In the rows, zero is written as 128.
Where one turn sends some rows of the set: a few examples, then the rows asked
k665: [123 122 119 110 111 103 131 130 107 158 114 138 134 125 112 141 178 139
 119 108 126 169 129 121 113 112 148 129 114 117 132 126 138 139 112 123
 113 146  87 129 125 127 140 120 137 121 120 141 108 140 108  92 153 130
 119 149 121 151 136 104 149  96 137 105 129 150 115  90 109 121 129 157]
k297: [ 96 119 102  73 124 147 129 156 133 130 120 156 133 135  98 130 148 156
 130 115 129 152 147 137 114 127 130 136 111 108 103 143 128 115 137 134
 138 139  97 119 150 136 133 131 168 137 109 167 120 121 117 112 161 140
 167 111 139 123  97 108 123 137 114 105 102 144  94 116 139 129 119 133]
k395: [139 136 126 135 134  93 134 117 135 108 132 142 164 132 115 122 122 131
 144 111 135 114 117 151 122 142 106 114 128 146 118  83 154 126 107 135
 136 111 163 160 142 135 102 167 129 143 142 121 110 137 130 112 116 133
 110 141 156 128 139 122 155 105 135 143 123 110 114 168 152 144 176 117]
k928: [111 128 129 134  99 120 120 117 113 148 125 150 129 125 106 145 153 131
 104 135 127 150 143 109 114 121 151 134 144 122 144 111 129 112 110 129
 131 151 117 104 117 129 129 124 125 142 133 162  82 134 101 103 162 104
 138 132 115 144 168  99 115  92 123  85 133 141 137 101 119 137 140 130]
k571: [112 119 177  82 104 163 128 143 145 118  96 160 150 141 131 150 134 139
 128 123 150 143 133 117 139 159 123 146 106 123  96 125 154 138 135 142
 113 112 108 129 139 110 126 111 143 119 130 148 105 140 115 123 153 143
 145 145 135 143 127 132 126 118 144 119 106 136 108  97 151  94 121 156]
k841: [ 97 129 112  87 108 135 120 124 143 135 120 150 139 148 115 140 125 127
 119 125 117 154 152 145  99 127 111 127 119 103 139 114 133  89 118 144
 153 129 129 104 125 132 133 158 162 178 128 144  92 114 133 109 152 125
 179 115 135 142 124 115  93 131 116  84 111 128  98 138 151 124 137 128]
k39: [142 117 125 105 153 125 137 123 123 126 164 146 127 121 124 172 122 149
 125 107 158 144 105 150 120 134 116 152 134 155 124 110 144 137 139 136
 154 143 141 141 131  91 135 138 132 139 115 123 111  94 158  93 153 114
 154 146 143 127 143 126 140 125  99 139 145  58  95 145 115 151 149 154]
k55: [142 120 115 111 149 120 135 122 132 129 160 138 136 105 125 173 127 141
 121  99 149 137 103 148 137 132 114 149 143 164 132 115 141 122 133 141
 153 150 156 135 135  92 136 134 126 137 112 124 111  94 151  99 150 103
 147 135 146 127 135 135 148 129  93 134 141  64 106 143 111 168 156 149]
k153: [131 132 120 122 120 105  95 116 108 131  99 113 140 106 107 137 175 143
 120 137 133 145 123  95 129 115 156 122 141 121 128 109 128 150 107 114
 117 151  95 131 128 137 133 111 110 126 122 151 126 141 113 123 130 131
 119 133 135 137 168 102 130  96 116 104 148 142 114 122 116 153 139 131]
k581: [127 126 102  70 140 127 110 147 132 125 100 122 164 126 114 129 144 145
 135 109 128 152 139 113 133 140 131 128 109 113 108 122 123 147 126 131
 121 139  96 139 149 139 135 126 141 139 113 147 152 133 145 125 128 169
 138 112 164 143  98 109 130 131 101 106 121 144  90 152 146 159 125 105]
k83: [135 140 115 120 105 103 115  99 111 158  92 122 148 138 133 140 156 117
 119 116 115 165 132 118 109 103 129 120 131 133 153  99 137 136 100 119
 131 149 114 137 113 142 114 137 119 148 135 135  97 147 125 109 129 125
 112 140 127 166 166 111 123  88 134  88 136 120 123 118 120 129 157 122]
k296: [101 126 136 142 116 113 138 124 127 106 165 177 139 146 109 130 120 140
 120 121 138 112 124 133 108 164 117 134 141 137 110  85 155  83 115 135
 146 115 166 130 141 134 111 162 131 143 132 122  90 118 106 111 142 117
 137 144 155 125 157 124 153 129 126 121 112 108 140 142 158 136 157 126]
k566: [135 119 119  99 148 131 131 127 120 125 161 143 133 118 124 167 124 147
 126 114 158 143 111 146 122 136 122 151 144 169 110 111 150 140 155 144
 149 149 144 138 139 108 124 127 133 122 105 131 121  99 152  99 149 107
 143 147 133 122 145 132 147 135  90 138 139  57  96 136 109 156 153 140]
k734: [121 134 162  87 126 147 104 135 143 111  67 117 178 104 135 139 147 118
 138 110 138 125 138 102 158 151 117 126 123 143 104 117 141 134 130 148
 110 118 127 139 146 124 122  88 125 112 112 140 130 146 111 141 129 129
 129 123 148 140 129 135 130 132 123 130 107 144 110 106 149 130 133 138]
k580: [ 77 109 128 124 131 100 154 133 121 116 152 164 126 135 115 131 140 160
 132  84 147 136 118 144 110 147 123 154 108 139  94 103 153 100 153 133
 123 109 135 128 149 117 126 151 140 109 124 105 110 115 101 105 134 132
 140 149 143 130 124 122 169 132 145 138 115 129 123 119 156 131 150 142]
k944: [129 145 162 104 124 145 108 118 149 122  68 121 176 118 137 143 131 103
 128  97 129 134 121 114 146 141  99 117 117 142 135  99 131 123 104 145
 131 119 144 148 125 106 132 110 122 172 140 121 107 143 113 138 128 119
 148 117 173 153 133 137 116 101 137 111 112 134 122 132 157 125 155 136]
k710: [122 142  98  89 111 119 106 119 152 132  97 112 167 136 135 138 138 117
 125 127 108 138 138 129 138 138 114 114 129 118 142  98 130 110 104 136
 141 137 137 118 132 149 127 148 142 167 126 139 130 125 149 130 121 144
 149 109 160 156 131 119  99 138  95  90 124 120  95 162 151 159 147  98]
k211: [110 137 162 109  89 170 130 132 159 125  89 158 139 145 131 151 138 130
 116 126 132 125 112 135 152 152 110 133 120 136 124 114 147 108 103 132
 141 127 137 126 129 106 128 122 144 163 150 154  90 132 101 135 158 118
 168 127 160 142 144 139 106 104 142 107 105 122 124 114 148 105 148 146]
k320: [105 119 126 133 147  92 131 131 132  95 130 130 143 103 102 123 140 165
 147 104 152 113 112 143 138 138 129 138 119 146  92 100 145 134 148 131
 116 110 140 139 157 116 121 142 124 108 135 129 134 127 111 123 114 137
 125 132 146 110 127 114 153 112 133 162 134 141 106 152 150 165 165 122]
k557: [141 116 121 100 156 123 129 121 121 128 161 139 146 106 123 167 110 134
 124  94 159 152 113 139 121 133 118 151 141 167 122 111 142 135 153 153
 144 146 151 139 135  96 131 130 121 132 106 119 116 103 156  95 143 107
 137 141 136 131 128 134 154 129  92 128 142  68 105 141 112 165 154 137]

k841 -> k710
k734 -> k571
Now these:
k55 -> k557
k296 -> k395
k928 -> k83

